In the rows, zero is written as 128.
Rotation paths and how fast each direction turns (degrees a step)
Each turn is a multiple of 5 degrees from 10 to 175, or 0.
Each row of a path follows its step; steps can be skipped.

step 3: [127 130 130 124 128 133 129 129 123 122 129 134 133 137 126 123 134 124
 132 131 120 128 121 125 132 126 124 122 125 128 131 130 127 125 134 134
 130 130 116 126 119 119 139 137 118 136 131 132 134 124 117 136 131 128
 135]
step 5: [118 139 131 128 126 133 129 127 121 129 126 129 124 134 122 133 123 124
 131 128 130 128 122 129 129 132 120 129 133 134 126 128 131 130 118 128
 131 126 126 137 121 131 118 120 117 129 116 124 128 135 122 134 117 128
 127]
step 6: [127 123 125 124 134 133 122 128 132 138 129 131 126 132 135 132 130 133
 137 125 115 123 126 132 125 126 141 120 123 131 124 141 125 131 128 128
 125 133 125 135 119 129 129 136 132 136 128 132 136 127 126 130 129 131
 132]
step 8: [137 124 127 127 127 121 127 128 121 128 128 132 129 129 131 132 123 114
 126 124 121 132 123 125 128 134 126 140 128 131 128 128 121 121 133 125
 125 129 124 134 124 134 122 130 118 128 124 121 131 126 111 134 123 127
 128]
step 10: [122 138 133 132 116 131 138 126 139 128 122 135 119 121 125 127 118 128
 122 134 128 132 136 124 132 134 129 127 127 121 124 127 127 130 136 128
 130 124 125 127 129 136 124 123 124 122 124 131 130 131 128 139 131 129
 123]
step 15: [122 131 133 128 127 129 124 137 132 139 127 126 129 120 125 139 125 125
 125 128 122 126 136 136 120 119 138 132 126 127 131 128 135 122 126 135
 128 131 127 132 134 131 135 123 128 119 122 131 122 136 132 133 128 132
 119]
step 16: [133 125 127 126 127 125 123 114 128 128 121 129 126 131 123 129 131 131
 116 127 122 129 126 128 124 126 123 121 128 136 124 127 133 125 139 127
 133 117 124 136 121 130 115 133 127 128 120 126 127 134 116 132 129 125
 125]
Speeds:
[127 129 128 127 128 127 128 129 130 124 129 128 126 127 128 128 127 124
 126 129 128 130 127 128 127 128 129 126 128 128 130 129 128 127 127 128
 129 129 128 130 127 129 129 127 125 129 125 129 125 126 130 130 127 128
 125] : 140
[130 127 125 129 127 125 129 127 130 126 128 131 128 127 126 130 128 128
 126 129 125 131 128 129 128 130 129 129 129 128 129 128 127 128 129 127
 127 131 129 128 130 129 125 128 129 127 128 128 130 128 127 126 130 126
 129] : 40
[129 127 130 128 129 128 126 127 126 127 125 130 126 126 127 128 127 130
 126 131 129 130 129 127 127 127 127 124 126 128 125 129 129 127 129 129
 127 128 129 129 127 128 130 127 129 127 130 130 129 126 127 128 128 128
 129] : 115

step 3: [124 117 127 124 125 121 115 126 131 128 124 133 128 131 132 129 130 137
 121 125 127 129 132 132 125 136 130 128 129 126 135 126 132 127 123 128
 133 121 137 130 137 131 123 131 124 129 122 121 132 144 131 122 125 126
 124]
step 5: [129 138 131 127 131 129 130 137 132 122 134 130 130 114 127 125 127 135
 129 129 126 134 127 132 138 140 125 122 124 123 130 128 119 131 137 131
 122 134 126 128 129 119 121 131 133 122 122 130 133 129 123 130 126 125
 130]
step 14: [131 117 125 127 132 128 123 128 135 126 114 134 129 129 115 132 123 128
 120 130 125 130 135 136 123 136 121 131 123 135 130 125 132 130 129 131
 124 124 130 123 134 136 121 125 126 127 130 128 129 137 124 121 120 129
 128]
step 15: [124 127 127 132 133 122 120 134 134 131 124 127 125 123 132 132 118 141
 132 134 127 123 128 134 132 126 134 122 122 121 139 130 126 129 126 126
 127 123 128 124 133 123 130 135 133 120 118 123 129 133 122 122 127 137
 128]
step 16: [130 133 128 136 131 121 127 137 131 132 131 137 131 117 129 133 135 135
 128 122 129 137 136 131 126 134 123 120 131 120 129 124 119 132 133 127
 138 136 129 135 124 121 127 129 127 131 130 125 129 120 125 128 128 132
 131]
step 17: [125 130 136 130 132 125 130 132 132 119 133 137 136 130 127 123 128 126
 119 140 120 129 124 131 131 136 125 132 126 124 121 123 135 133 138 124
 127 131 123 131 125 129 120 132 125 134 126 140 133 127 125 123 134 128
 132]
step 19: [126 122 125 117 133 131 115 120 130 127 118 130 130 126 129 131 124 127
 131 125 133 123 136 126 126 135 121 121 127 128 133 123 121 133 128 126
 138 120 124 132 130 127 123 125 126 132 133 129 125 134 119 124 118 133
 131]
Speeds:
[129 128 127 131 129 126 131 126 128 128 128 129 126 127 129 128 129 129
 130 129 127 127 130 127 128 129 128 127 130 125 129 128 130 129 128 127
 127 132 127 127 128 128 127 128 130 128 129 129 125 128 128 127 132 126
 130] : 70
[128 128 126 130 126 128 127 130 128 128 129 127 126 129 128 128 125 128
 129 130 126 129 127 127 128 126 131 126 125 128 125 128 131 129 128 126
 125 126 127 128 128 129 129 126 129 131 129 129 129 128 127 125 128 129
 127] : 135
[126 125 126 126 129 128 126 129 129 127 130 127 128 127 130 128 128 126
 129 128 126 126 125 128 127 128 127 129 128 127 125 127 130 127 127 130
 130 128 126 126 127 128 126 125 126 128 130 127 127 128 128 129 128 126
 131] : 65
[124 127 129 130 128 126 126 126 128 128 128 128 128 128 127 126 129 128
 127 127 126 129 129 130 130 130 128 128 124 128 127 127 128 127 129 128
 125 129 127 126 129 129 129 131 127 129 129 130 126 129 132 129 126 126
 127] : 125

step 2: [131 123 125 121 125 125 145 129 118 125 128 118 134 121 134 120 125 125
 127 121 134 121 123 119 134 125 123 118 131 125 126 125 126 135 129 124
 127 121 129 125 134 138 126 122 126 124 130 125 122 131 137 123 131 126
 121]
step 3: [131 131 135 130 125 118 119 117 126 135 123 123 125 124 138 130 134 122
 126 129 130 123 129 125 140 119 124 128 123 138 123 127 128 126 127 138
 115 125 121 130 124 128 118 130 129 125 126 120 129 125 133 127 133 120
 124]
step 5: [131 125 124 125 127 129 135 129 130 118 135 120 127 125 131 127 127 120
 130 125 133 124 120 121 133 127 125 123 123 126 125 125 127 123 124 135
 130 129 130 121 113 124 134 128 123 122 133 130 113 134 130 127 144 122
 131]
step 11: [124 130 130 141 135 128 136 127 133 125 128 113 141 134 127 124 117 121
 129 116 133 133 128 127 127 129 126 117 127 128 126 129 141 131 124 127
 123 129 125 131 123 128 121 129 126 130 131 135 122 131 128 122 130 123
 132]
step 14: [121 127 132 131 119 129 136 133 125 118 136 121 131 123 123 123 120 123
 130 118 138 120 129 135 133 126 136 124 123 134 131 134 140 130 125 127
 123 124 127 129 123 135 134 136 125 120 132 123 129 131 123 127 122 126
 124]
step 15: [126 132 131 129 125 126 133 125 125 131 119 132 139 118 132 126 123 130
 132 131 127 137 133 129 133 126 128 128 133 137 124 120 135 126 118 126
 122 134 121 135 131 122 126 131 121 124 129 126 142 124 136 120 122 127
 118]
step 16: [128 140 127 138 118 130 125 134 127 123 120 124 132 134 134 132 126 133
 137 131 122 128 118 117 129 122 129 122 127 137 135 129 127 121 135 126
 122 129 137 133 128 134 134 126 127 121 124 125 129 131 124 125 129 138
 121]
Speeds:
[127 129 127 129 128 126 128 129 126 127 126 126 128 127 126 127 128 130
 127 124 129 128 127 129 129 126 127 130 126 129 127 129 131 129 127 128
 128 128 128 124 128 127 127 126 127 127 126 127 125 128 126 131 127 127
 129] : 125

step 1: [132 124 128 133 133 132 121 132 128 132 119 139 136 128 126 124 128 129
 135 125 131 134 121 127 132 124 125 129 126 134 121 126 136 138 124 135
 135 126 120 117 124 123 129 131 128 131 116 127 134 126 134 128 131 119
 130]
step 9: [123 127 132 125 124 125 118 129 125 122 137 120 131 131 130 122 129 134
 130 121 120 135 125 134 122 120 130 126 123 128 129 125 121 130 122 132
 129 143 127 122 125 133 123 127 130 122 123 113 126 132 128 122 125 126
 134]
step 10: [119 124 121 134 135 136 126 136 124 129 131 125 123 130 130 124 124 134
 128 126 125 133 133 135 118 127 135 130 136 131 115 123 128 125 128 135
 129 131 119 127 133 119 125 118 134 127 134 123 134 133 126 124 131 125
 130]
step 13: [130 124 122 117 125 131 125 135 125 124 132 125 134 133 129 123 124 125
 127 129 133 129 130 127 132 138 119 130 124 129 121 136 135 132 129 130
 126 127 126 117 123 123 124 135 128 123 124 122 120 133 121 129 132 126
 145]
step 14: [123 129 120 120 127 134 131 132 124 130 126 124 131 136 132 123 135 131
 136 127 128 126 120 130 120 116 127 134 121 133 124 133 127 132 131 134
 122 128 123 140 121 127 132 130 135 128 123 131 124 135 124 128 125 124
 140]
step 16: [136 126 125 128 130 130 124 122 126 124 126 121 126 123 130 143 120 131
 132 124 131 136 125 130 131 122 129 130 129 135 119 136 127 124 128 128
 129 126 135 125 124 132 121 129 128 127 140 122 125 130 121 116 120 125
 122]
step 18: [132 128 117 123 125 135 140 131 130 125 128 139 133 127 124 128 128 130
 130 124 126 124 124 126 132 128 128 127 114 132 131 127 127 130 112 126
 126 137 125 123 133 128 121 128 137 131 130 127 133 134 124 125 136 127
 135]
Speeds:
[126 126 129 131 129 127 130 127 126 127 128 129 127 126 127 131 126 130
 129 129 127 129 126 127 126 128 126 127 128 129 127 127 130 130 129 131
 128 130 127 130 129 125 128 127 128 130 126 129 129 128 129 128 127 129
 129] : 80
[129 126 128 128 127 130 131 129 127 127 124 129 129 128 128 128 128 129
 130 127 127 131 127 127 128 127 128 126 127 129 127 130 132 128 128 126
 128 126 129 130 125 129 128 131 128 126 129 129 128 128 128 128 130 127
 127] : 25
[128 128 128 130 129 130 127 129 128 126 129 128 129 123 128 129 128 128
 127 127 127 130 129 129 128 127 131 127 130 127 126 127 127 125 127 129
 127 131 128 129 128 130 129 129 131 129 131 126 128 126 128 129 128 128
 127] : 55

step 0: [135 128 124 128 138 131 125 119 127 123 123 123 132 127 130 128 133 131
 131 123 131 124 135 132 132 131 122 128 123 119 121 113 120 124 122 131
 128 128 131 133 122 129 138 128 121 125 127 124 127 122 124 128 123 124
 133]
step 2: [128 131 134 127 129 137 130 124 136 132 120 123 131 131 131 126 127 132
 134 128 126 118 140 128 124 127 123 128 130 123 129 122 130 121 125 137
 134 124 123 123 130 128 133 121 118 130 136 124 126 126 124 132 134 136
 132]
step 3: [130 128 127 124 127 128 132 125 133 121 120 129 140 127 133 129 126 135
 128 123 134 123 133 128 130 135 114 129 131 129 126 134 124 132 114 133
 131 124 127 136 129 123 136 129 129 134 120 126 125 126 122 130 125 129
 126]
step 4: [128 129 126 125 130 132 130 134 135 136 128 122 127 122 142 129 126 132
 130 126 127 118 139 126 128 130 119 133 132 139 133 127 131 133 129 135
 128 133 128 122 131 127 133 129 133 129 135 132 133 126 118 127 125 128
 126]
step 9: [126 122 130 127 124 126 133 127 133 133 121 120 130 135 132 125 127 131
 133 119 128 118 127 130 120 122 127 134 127 130 115 121 126 132 121 137
 126 128 135 135 127 126 129 127 129 134 136 127 131 127 121 130 126 121
 133]
step 19: [125 138 131 130 134 128 122 128 129 135 125 125 127 126 136 118 125 126
 131 134 122 121 125 121 129 131 138 132 125 139 126 121 124 124 121 128
 138 126 124 121 131 131 133 129 121 129 131 133 131 130 135 132 130 131
 132]
step 20: [125 124 123 137 125 123 122 122 126 129 118 128 133 133 128 124 123 136
 126 129 132 120 128 133 130 131 129 134 124 128 124 122 121 122 121 129
 135 120 120 126 134 123 132 119 128 134 120 122 124 130 131 125 131 123
 123]
Speeds:
[129 128 127 128 130 127 129 128 125 127 127 130 127 130 128 131 126 129
 128 129 129 129 128 130 126 131 127 125 129 130 128 131 126 127 127 127
 130 130 130 129 126 130 128 126 130 130 129 129 128 128 128 130 127 128
 127] : 145
[128 130 128 127 131 129 126 129 127 127 129 126 128 127 130 131 128 127
 127 128 126 129 128 127 129 132 126 127 127 126 127 128 127 128 126 129
 128 130 129 128 129 127 129 132 132 126 128 126 126 128 127 127 128 128
 127] : 100
[132 126 125 127 129 126 127 129 126 130 125 129 129 128 127 128 129 127
 129 127 129 129 126 129 127 128 126 128 129 128 126 129 128 127 127 131
 128 128 125 130 127 126 127 128 128 126 125 126 129 129 126 129 129 125
 129] : 125
[127 128 128 131 125 128 127 129 128 124 128 130 124 130 130 127 127 128
 126 127 128 129 128 127 127 128 126 129 129 130 125 129 127 128 126 127
 125 127 129 129 129 126 128 127 128 128 127 125 128 129 128 128 128 130
 129] : 170

step 1: [131 123 124 131 134 125 135 129 125 122 132 125 125 127 132 127 128 131
 136 131 121 123 135 120 130 135 120 129 117 129 131 130 139 136 121 133
 124 126 140 138 130 132 124 129 123 140 132 141 126 134 129 128 137 127
 127]
step 9: [122 123 118 126 123 121 131 137 115 124 131 122 127 123 128 124 130 129
 129 125 126 128 133 118 130 131 118 123 121 133 129 131 122 131 122 133
 127 130 136 130 138 125 142 133 118 135 126 131 127 123 120 123 126 125
 130]
step 11: [132 128 116 130 120 120 122 128 119 129 118 136 134 128 124 133 133 126
 128 126 129 130 126 131 138 134 128 130 127 132 136 142 125 129 126 132
 133 121 132 136 132 124 137 136 119 135 122 125 129 120 125 126 127 131
 127]
step 16: [126 123 135 132 120 116 127 142 139 122 130 122 132 129 127 138 135 135
 121 132 121 122 132 128 133 131 127 127 126 124 133 127 133 131 132 130
 120 119 137 138 132 129 126 127 126 129 128 129 127 123 124 136 129 131
 116]
step 17: [132 128 136 127 132 123 128 129 129 128 131 129 122 125 128 131 140 134
 127 124 120 129 129 116 128 133 128 125 110 131 133 136 128 131 131 131
 123 127 136 125 135 129 130 125 114 145 122 130 128 128 130 130 132 123
 123]
step 18: [123 134 132 133 122 133 130 136 132 123 130 128 135 124 123 129 139 134
 134 131 123 127 122 123 134 138 119 134 116 130 128 128 141 128 126 130
 121 128 143 131 124 125 130 131 124 129 136 131 124 130 123 128 122 133
 120]
step 19: [122 127 134 135 122 118 128 117 133 130 120 139 132 124 128 134 136 132
 134 123 123 124 127 124 133 133 130 132 122 125 136 134 135 128 132 125
 129 127 130 131 123 125 120 129 117 144 123 130 130 127 121 125 120 125
 129]
Speeds:
[128 128 128 127 126 127 128 126 129 127 126 128 127 130 125 127 125 128
 129 127 126 127 131 130 128 128 126 127 127 126 128 126 132 125 128 128
 128 129 127 127 127 127 128 129 125 127 130 130 127 129 128 126 129 125
 130] : 60
[127 130 128 130 129 126 127 128 131 129 124 129 127 127 127 128 129 126
 130 127 129 128 128 128 128 127 130 129 130 129 131 128 129 129 128 128
 126 125 127 128 128 127 129 129 130 127 130 126 131 127 127 127 128 129
 130] : 90
[129 128 128 128 129 130 128 126 127 128 128 128 126 128 129 128 130 128
 127 126 128 126 129 129 124 128 126 129 129 129 130 132 127 127 129 130
 126 128 130 126 129 128 130 128 127 126 125 130 129 128 128 130 128 127
 131] : 130
[129 130 128 129 127 129 129 127 127 124 128 127 128 129 128 127 129 129
 129 128 126 129 125 131 127 128 129 129 128 127 127 127 126 129 126 128
 127 126 127 126 130 128 129 130 126 126 127 128 129 125 128 125 128 130
 125] : 160

step 0: [129 121 123 138 123 129 127 121 135 127 131 124 133 123 136 130 130 131
 119 131 123 125 121 118 121 126 132 123 133 133 129 127 122 117 128 121
 130 124 118 126 125 135 127 131 125 124 141 122 134 129 125 126 136 123
 129]
step 1: [130 123 120 130 128 130 134 126 131 128 133 121 123 124 134 128 130 133
 131 130 132 125 129 128 131 138 125 110 136 139 128 133 125 128 131 127
 126 135 124 126 126 126 123 142 128 136 132 129 129 125 137 131 133 121
 137]
step 5: [138 124 128 126 119 130 127 117 126 131 123 132 130 133 125 130 131 136
 135 133 127 129 126 113 131 123 127 130 140 119 130 125 121 123 119 119
 127 126 123 132 129 129 117 127 135 131 131 130 125 120 125 123 135 127
 126]
step 8: [131 125 133 120 134 129 124 122 129 128 128 128 121 126 132 130 127 133
 121 130 122 119 131 116 126 127 120 126 131 128 124 124 123 126 123 129
 134 141 117 129 127 130 136 137 136 136 131 129 129 126 126 140 127 130
 139]
step 10: [121 121 126 140 128 133 138 124 137 138 125 130 124 137 123 119 132 128
 133 126 116 128 117 121 132 119 132 129 132 126 129 127 127 130 125 126
 129 129 129 122 123 132 135 126 130 134 125 129 127 120 125 122 130 119
 124]
step 12: [131 124 121 130 126 130 136 124 130 131 136 124 126 125 135 121 137 135
 125 132 134 118 126 127 117 121 128 122 137 130 124 121 124 124 129 121
 131 119 126 130 134 128 111 127 128 128 136 121 127 135 130 126 128 131
 132]
step 21: [131 136 128 132 127 133 138 127 132 131 133 130 128 127 126 125 130 132
 123 129 114 133 128 121 126 127 133 122 133 132 120 135 115 123 124 129
 123 128 126 129 125 128 143 131 126 128 129 133 128 131 123 134 135 118
 140]
Speeds:
[127 126 129 129 131 128 129 128 125 128 128 129 128 127 127 131 127 129
 128 126 128 127 130 129 127 126 129 128 126 129 127 128 125 126 127 128
 129 123 129 129 128 127 127 129 128 130 129 126 127 127 129 125 126 126
 127] : 145
[130 126 127 127 127 131 125 129 127 128 131 129 129 130 126 126 128 129
 128 130 128 128 129 128 130 129 128 128 128 130 129 129 127 127 128 130
 128 126 129 129 125 128 127 128 129 128 124 127 129 128 128 129 129 124
 127] : 90
[130 132 127 130 128 129 126 130 128 127 130 129 127 128 128 131 127 128
 126 127 127 126 128 128 128 128 130 127 129 127 128 127 128 127 127 130
 128 131 126 131 128 128 130 128 128 127 128 129 127 124 130 127 130 128
 128] : 140
[128 127 126 128 127 128 129 130 128 129 128 126 132 129 128 128 130 126
 129 128 127 127 126 127 129 127 128 128 126 127 127 130 128 129 124 127
 129 128 129 131 129 129 126 126 128 129 127 130 131 126 126 125 127 129
 129] : 60
[125 129 129 128 128 128 127 129 127 127 132 126 127 128 130 127 128 125
 129 129 128 128 126 127 126 129 129 126 128 126 128 126 127 125 129 125
 129 127 128 127 127 126 129 125 130 125 127 128 129 130 126 126 128 127
 127] : 115

step 4: [123 130 133 129 133 116 119 130 129 131 131 127 125 125 131 142 125 141
 129 117 123 132 122 134 130 124 123 125 122 135 129 126 127 128 127 135
 130 124 130 120 138 124 130 126 126 122 133 132 127 131 126 126 128 124
 133]
step 11: [118 132 130 130 127 124 123 118 129 123 118 125 130 122 120 138 132 132
 128 125 128 123 123 135 130 122 129 128 128 128 127 125 126 136 120 139
 129 134 125 130 136 129 131 138 132 127 130 121 127 138 122 122 128 129
 133]
step 12: [131 124 137 127 130 131 129 127 131 125 131 129 131 129 126 128 132 133
 130 121 128 127 119 147 125 132 127 128 132 133 135 128 124 129 139 135
 128 122 116 117 128 129 131 122 132 131 127 124 126 135 129 130 122 131
 133]
step 14: [131 123 129 127 128 135 124 123 129 120 128 122 134 127 130 132 126 130
 124 124 117 132 126 137 135 127 136 123 124 126 126 132 125 133 129 136
 129 127 126 122 140 123 131 118 128 125 130 126 135 138 125 118 135 136
 128]
step 16: [116 133 135 128 132 125 116 124 130 126 132 124 124 127 124 132 129 134
 126 119 127 125 122 132 137 128 124 131 121 129 127 129 120 134 125 131
 126 123 117 133 129 126 129 124 132 132 128 123 124 138 117 119 128 128
 131]
step 17: [130 125 131 127 123 126 126 126 137 125 137 123 139 126 124 137 128 136
 124 121 123 124 122 140 122 125 127 128 134 135 134 130 127 127 129 131
 128 132 128 121 133 130 128 125 122 132 128 131 126 133 134 125 121 134
 142]
step 21: [120 126 133 131 136 123 120 123 143 130 135 124 135 125 120 134 128 129
 119 128 122 130 122 133 134 126 135 129 120 132 128 128 122 133 133 128
 125 125 118 128 126 131 121 124 138 127 126 123 130 132 129 126 130 131
 131]
Speeds:
[125 130 130 129 128 127 130 127 129 128 127 129 129 125 124 130 127 128
 128 128 128 126 125 125 125 127 128 128 129 126 127 129 127 129 128 125
 128 128 126 128 125 128 127 127 129 128 129 129 129 129 127 126 127 128
 127] : 70
[126 129 128 128 127 128 130 128 126 129 128 128 130 129 127 128 129 129
 129 130 130 127 126 130 128 127 127 128 128 128 126 127 126 126 128 131
 131 127 127 129 129 129 128 129 126 129 129 129 124 126 126 128 126 129
 132] : 60
[127 131 127 131 129 127 124 127 128 127 127 128 129 130 127 128 130 128
 128 130 129 127 129 127 132 125 128 128 126 127 130 127 128 126 127 129
 127 129 127 130 128 129 127 129 131 128 128 129 131 127 126 129 128 128
 128] : 145
